In the rows, 128 means zero.
The same turns and mirrors carry the whole set onto itself and the rows of a family onto each other. Which other rows belong to the same family as each row named below? List them in the order they appear above.
These 32 rows form 4 families of 8 rows each.
z752: [127 141 137 123 163 144 118 142  98 106 141 102]
z618: [107 142  92 124 148 136 116 141 107 108 137 128]
z413: [112 113 128 145 174 148 114 104 120 115 134  85]
z109: [136 132 100 130 166 158 107 124 132 116 153 108]
z725: [ 95 110  87 140 152 143 105 104 129 117 128 115]
z323: [ 89 131 123 139 145 126 120 113  93 106 127 110]
z807: [128 132 111 115 149 132 120 117 112 128 118  89]
z401: [ 95 119  81 139 154 141 113 109 124 117 138 114]
z973: [132 134  99 124 171 154 108 132 131 114 145 102]
z326: [123 135  99 115 150 128 116 113 104 127 115  95]
z491: [ 96 121  80 143 154 135 120 102 120 121 134 107]
z292: [ 97 118  83 143 156 137 114 105 125 114 133 109]
z936: [106 146  92 128 149 135 116 145  99 107 140 123]
z27: [126 141 138 128 163 140 116 139 102 105 131  98]
z263: [101 125 119 152 167 155 114 134 122  93 156 115]
z451: [113 149  87 125 150 141 117 140 107 107 136 128]
z453: [ 98 124 116 160 160 153 120 139 124 100 150 115]
z816: [114 113 128 140 172 144 114 100 127 115 133  88]
z278: [130 145 132 130 168 140 124 140 100 107 142  99]
z753: [ 90 132 125 141 138 129 120 117  94 109 130 115]
z253: [114 124 130 145 179 149 118 100 123 108 127  91]
z809: [ 87 123 120 138 150 125 122 123  94 106 117 108]
z510: [130 124  97 128 181 151 113 129 136 115 142 102]
z195: [127 137 138 125 163 148 114 146 108 102 136 104]
z964: [ 85 125 123 145 149 127 125 115  95 111 124 110]
z623: [113 107 132 143 170 140 113 107 117 112 136  88]
z808: [130 133 103 112 151 131 118 113 109 127 114  95]
z549: [ 94 126 109 151 170 150 111 129 117  98 157 121]
z77: [111 136  89 123 142 134 113 145 104 112 146 121]
z526: [ 93 123 117 151 169 148 116 135 118  96 153 116]
z61: [135 127  95 129 173 153 109 134 132 116 147 106]
z673: [125 134 107 105 160 127 112 106 103 124 120  99]

The rest of the family of z453: z109, z725, z278, z253, z809, z77, z673

The same turns and mirrors carry the whole set onto itself and the rows of a family onto each other. Which other rows belong to the same family as each row named below? List them in the order they appear above.
These 32 rows form 4 families of 8 rows each.
z918: [155 112 123  90 154 146 162 140 130 130 147 102 108 136 125 124 146 131
 138 111 150 150 140 116 127 120 151 146 115 109  65 143 127 150 137 109]
z862: [146 102 155 109 163 152 141 145 125 145 130 126 129 131 138 114 138 138
 116 130 158 132 148 121 137 112 167 166 118 127 107 134 102 159 139 126]
z867: [154 108 160 122 159 153 139 145 125 150 132 121 138 132 130 113 131 137
 118 132 153 120 131 108 150 114 152 168 120 121  99 121  95 151 127 115]
z932: [125 110 147 100 147 131 162 108 132 122 126 105 120 126 120 146 121  95
 118 106 171  82 149 100 135 125 140 122 119  87  99 123 129 136 112 119]
z348: [136 101 136 106 131 138 149 134 115 139 129 122 120 120 120 126 130  82
 132  88 140  73 133 102 122 124 159 144 116 134  75 138 137 136 144 122]
z853: [161 103 131 110 158 154 155 122 127 154 139 133 114 129 136 112 127 123
 122 131 151 130 142 101 150 117 166 138 120 102  75 141 112 146 127 140]
z642: [133 102 137 118 147 127 162 124 131 121 135  89 131 128 124 137 124  96
 124 104 152  72 150 104 121 122 137 118 108  92  98 131 128 151 113 123]
z417: [153 112 135  87 138 142 145 130 126 115 143 110 109 141 131 114 140 136
 136 109 145 145 144 129 133 121 149 148 107 136  83 139 119 142 142 113]
z907: [130 106 135 125 141 130 149 146 105 136 132 110 130 121 119 122 132  91
 128  90 147  66 134 101 132 123 139 142 107 134  76 135 152 146 131 133]
z200: [162 109 139  97 162 155 162 116 117 124 131 113  99 113 126 112 124 131
 122 111 155 127 150 120 156 122 141 136 113  90 103 129 129 142 126  97]
z169: [155 102 154 127 160 151 141 146 135 149 148 123 124 134 139 116 138 127
 117 120 162 133 135 109 144 110 165 167 113 116  80 145 105 154 132 119]
z896: [133  90 130 107 150 146 155 147 145 125 128  81 131 133 114 137 127 103
 111  79 152  99 140 117 118 112 137 124 110 138  99 155 136 156 119 126]
z614: [138 107 153 129 153 136 157 133 113 149 112 106 133 114 113 161 129 101
 132  98 151  75 130 109 158 113 123 151 123 127 104 137 130 141 128 126]
z935: [135  93 151 115 158 132 153 142 142 119 137  74 130 135 110 130 118  99
 112  92 149  75 142 117 131 112 134 128 126 132 102 136 132 155 123 132]
z329: [138  94 155 109 153 137 166 116 128 133 131  94 130 123 116 149 109  76
 121 103 154  84 148 108 136 129 133 113 111 101  98 134 124 138 119 122]
z226: [134  89 145 107 147 144 156 136 153 108 130  88 136 139 118 135 135 103
 115  95 155  91 141 116 125 106 141 139 133 148 105 135 123 149 119 124]
z736: [152 117 143 100 157 142 148 119 121 122 132 114 103 131 123 124 130 136
 128 125 154 137 148 119 161 129 146 154 110 100 112 137 126 142 139 104]
z318: [142 108 120  93 152 151 157 134 126 127 143 106 111 132 126 123 144 126
 142 113 152 140 142 130 108 120 144 147 108 131  81 149 124 142 151 118]
z377: [137 104 155 135 153 134 148 145 119 156 122  95 139 122 122 151 135 104
 139 112 143  79 144 112 163 115 130 155 130 136 102 146 134 158 136 122]
z680: [149 105 149 104 171 161 158 122 121 131 132 107  89 118 114 123 120 124
 137 126 162 124 146 127 162 127 134 145 105 103 104 129 122 145 144 101]
z289: [134 112 150 113 159 145 156 128 129 121 145  98 127 131 116 153 114  98
 129 111 164  82 149 111 144 130 125 110 115  90 102 122 121 145 121 119]
z723: [128  85 146 111 160 139 148 141 144 129 134  86 143 129 110 152 125  96
 112  87 146  94 143 111 114 117 134 133 122 136 108 142 127 143 124 124]
z185: [140  97 156 116 156 147 154 133 114 146 119 106 141 111 121 149 132 116
 140 119 143  68 139 104 155 124 137 158 133 127 111 127 138 141 134 121]
z404: [134 108 124 119 136 134 141 134 109 154 129 122 118 120 124 126 116  96
 132  81 145  75 141  94 129 121 141 130 109 122  73 132 130 135 131 130]
z995: [137 104 155 132 161 147 141 137 134 151 129 113 130 147 129 123 137 131
 120 127 170 131 142 110 142 114 150 175 109 137  92 143 106 149 130 123]
z334: [130 104 129 115 137 136 152 133 112 141 126 123 132 121 121 143 126  84
 132  77 141  79 139 108 135 123 131 136 118 136  72 128 131 137 132 132]
z409: [156 113 144  97 142 144 156 145 125 111 154 101 120 145 122 121 143 124
 138 111 153 142 134 131 121 112 142 147 127 127  84 153 121 144 140 114]
z489: [152 106 130 112 146 148 147 103 129 151 131 143 111 134 136 114 129 110
 114 126 155 117 158 104 145 123 153 135 105 111  69 136 108 144 140 139]
z684: [150 103 143 127 146 142 144 134 113 138 120 101 136 115 119 148 123 106
 136 112 140  58 138 105 151 115 128 147 121 118  99 126 142 154 128 134]
z168: [156 110 129  99 143 137 154 121 120 153 136 142 120 133 137 109 135 104
 106 125 150 121 145 105 139 117 169 138 117 111  69 156 124 149 145 133]
z387: [165 105 134 108 172 159 160 133 123 125 146 107  98 133 123 117 136 129
 134 121 153 137 135 119 164 116 145 144 117 104 102 130 119 137 138  98]
z499: [156 118 145 100 146 145 148 123 121 148 131 146 109 130 133 103 131 112
 123 129 157 126 147 109 135 121 169 136 110 107  87 144 109 147 143 136]

The rest of the family of z918: z853, z642, z907, z169, z935, z684, z387
The rest of the family of z417: z862, z614, z329, z736, z723, z334, z499
The rest of the family of z348: z932, z226, z318, z680, z185, z995, z489

The same turns and mirrors carry the whole set onto itself and the rows of a family onto each other. Which other rows belong to the same family as each row named below? List them in the order they appear above.
These 33 rows form 11 families of 3 rows each.
z585: [115 119 122 135 116 127 123 117 119 135 145 123 147]
z774: [127  95 120 123 151 120 136 113 127 122 126 149 120]
z249: [106 113 109 117 126 126 120 135 123 129 147 134 145]
z277: [135 152 116 134 144 158 147 117 112 138 140 133 112]
z322: [133 120 101 109 140 133 142 119 154 123 110 136 116]
z647: [130 153 119 124 132 166 147 137 139 136 138 139 120]
z42: [126 114 115 111 136 126 148 101 128 132 108 143 112]
z360: [137 133 132 149 144 147 150 123 120 116 139 138 111]
z800: [153 116 115 127 137 128 137 137 131 129 108 134 122]
z237: [119 125 142 115 137 138 137 101 152 132 116 141 126]
z751: [122 123 116 110 149 124 127 104 131 132 101 138 127]
z261: [128 116  98 130 117 120 120 131 122 132 148 138 121]
z602: [105 128 102 124 134 121 138 129 112 150 140 131 145]
z433: [128 106 118 107 148 130 135 126 142 145 111 139 115]
z696: [114 121  97 109 136 141 119 131 117 142 148 130 146]
z87: [108 130 110 130 123 125 132 142 130 145 145 115 128]
z482: [129 138 120 155 140 157 144 114 123 128 139 155 131]
z418: [141 105 121 122 153 137 127 103 129 131 112 138 134]
z238: [126 142 112 140 142 157 145 126 136 135 142 150  99]
z805: [122 158 121 135 145 158 139 112 124 131 126 150 115]
z174: [100 144 110 126 126 127 120 121 116 140 140 125 139]
z423: [109 125  95 108 127 133 123 134 136 143 151 132 136]
z22: [130 145 123 137 139 166 142 137 121 120 144 141 126]
z847: [137 109 117 115 145 136 137 113 138 109 111 142 117]
z735: [124 148 120 134 154 157 122 107 136 136 153 134 124]
z308: [102 130 110 137 144 120 131 120 144 134 135 128 151]
z670: [137 131 121 134 130 154 136 142 121 143 139 163 120]
z845: [100 126 119 117 129 138 125 130 131 146 143 121 151]
z899: [124 153 117 143 140 163 146 118 140 123 136 131 120]
z337: [124 113  97 119 140 132 148 111 140 115 109 147 124]
z787: [116 118 129 131 138 130 130 140 110 138 154 129 142]
z286: [120 109 109 110 150 139 130 100 149 127 116 144 121]
z810: [131 147 127 127 122 167 148 126 124 125 134 131 121]

The rest of the family of z249: z22, z847
The rest of the family of z261: z800, z670
The rest of the family of z899: z845, z286
The rest of the family of z360: z774, z787
The rest of the family of z433: z87, z238
The rest of the family of z308: z237, z735

The same turns and mirrors carry the whole set onto itself and the rows of a family onto each other. Which other rows belong to the same family as each row named below? List them in the order they appear above.
These 30 rows form 6 families of 5 rows each.
z600: [152 127 145  73 124 132 109 163 156 154 142 113 100 103 121 163 162 126
 121 123 111 112 161 126 139 125 154]
z432: [146 138 135 112 148 157 118 138 116 135 159 115 131 109 145 128 160 140
 129 144 122  91 148 130 134 114 168]
z161: [161 131 157  82 111 125 123 159 149 155 148 116 106  91 128 170 156 117
 125 135 109 115 160 123 149 128 153]
z351: [159 140 130 122 103 151 106 160 139 139 170 132 132 106 113 144 139 100
 138 137 105 115 133 143 132 130 155]
z640: [142 128 121 107 116 148 110 145 135 155 144 121  91  98 130 169 136 141
 111 144 138 109 122 113 174 115 175]
z314: [111 144 135 108 113 147 133 160 100 164 157 106  99 100 122 150 127 154
 139 132 106 101 156 132 149 112 166]
z80: [156 142 130 122  99 150 111 157 136 139 165 129 136 111 108 137 137 110
 124 144 103 109 139 140 131 136 146]
z708: [154 112 145  73 117 131 118 151 150 153 144 121 100  94 125 160 159 129
 124 130  95 106 160 121 151 124 165]
z429: [156 143 122 122 103 157 110 164 135 136 161 131 126 107 113 145 139 104
 118 136 102  98 131 136 128 133 145]
z979: [161 153 132 107  98 156 110 162 129 144 156 135 125 109 103 151 127 109
 134 136 105  96 144 136 138 144 148]
z446: [164 138 132 112 144 175 123 148 120 135 160 114 137 107 147 142 154 138
 136 139 129 110 146 132 133 121 169]
z251: [154 137 135 120 142 165 112 139 125 137 162 116 129 101 151 141 152 143
 147 147 129  95 151 116 136 126 165]
z645: [150 149 129 113 150 162 127 136 115 135 166 109 128 111 143 139 156 139
 126 142 117  97 158 119 140 117 160]
z955: [154 148 132 122 106 148 114 162 127 145 167 129 130 107 114 144 135 100
 123 129 105 103 132 139 129 141 145]
z38: [144 128 120  96 109 148 111 141 137 151 146 124  94 108 121 159 135 151
 112 137 129 114 118 120 167 108 186]
z635: [115 145 138 119 104 147 142 163 109 162 165 103 104 103 121 143 147 149
 144 120 121 102 159 131 144 109 162]
z153: [107 145 133 114 120 145 134 156  98 171 156 107 112 110 116 150 137 150
 145 131 105 114 147 129 153 122 167]
z241: [159 149 135 126 103 154 104 159 133 141 154 137 115 100 109 148 135 116
 133 127  94 102 135 144 129 134 142]
z523: [112 148 138 111 116 144 139 158 106 166 150 111 105 106 111 143 131 155
 144 132 111 116 151 131 148 108 165]
z53: [139 128 119 100 115 147 111 150 135 159 146 133  96 100 128 167 126 136
 114 147 136 119 120 123 171 113 180]
z533: [149 140 137 118 138 159 125 135 120 129 167 115 131 113 148 138 157 141
 127 133 123  88 164 126 139 120 163]
z83: [161 132 161  80 106 134 113 170 143 158 144 116 100 102 132 172 151 122
 122 131 106 108 162 123 149 130 157]
z299: [148 144 136 110 156 159 122 144 122 136 161 113 129 107 143 141 157 139
 135 140 125  90 157 127 134 117 158]
z560: [108 139 131 118 110 153 132 156 105 163 152 110 102  98 112 146 129 156
 141 130 109 111 152 137 142 114 162]
z353: [109 134 133 110 101 151 142 153 103 151 152  98 108 105 121 155 141 146
 152 131 117 110 156 130 145 116 160]
z919: [148 135 118 108 107 146 107 150 139 156 144 120  90 103 125 163 134 147
 106 147 129 121 127 119 170 113 180]
z566: [131 127 122 116 120 136 110 152 129 150 155 123  88 117 126 163 136 144
 110 146 129 117 114 127 171 124 173]
z930: [132 128 116 107 111 151 118 158 139 152 149 125 101 117 124 171 138 143
 108 138 129 111 115 114 173 112 165]
z806: [158 121 152  78 106 135 116 160 149 155 143 108 112  91 129 164 153 118
 116 124 113 108 165 133 148 126 158]
z124: [152 119 155  76 108 128 121 165 149 154 139 109 109  95 122 166 150 120
 127 130 111 110 156 129 144 130 152]

The rest of the family of z560: z640, z429, z299, z124
The rest of the family of z161: z80, z645, z523, z919
The rest of the family of z251: z600, z241, z353, z930
The rest of the family of z314: z432, z955, z53, z806
The rest of the family of z38: z351, z153, z533, z83

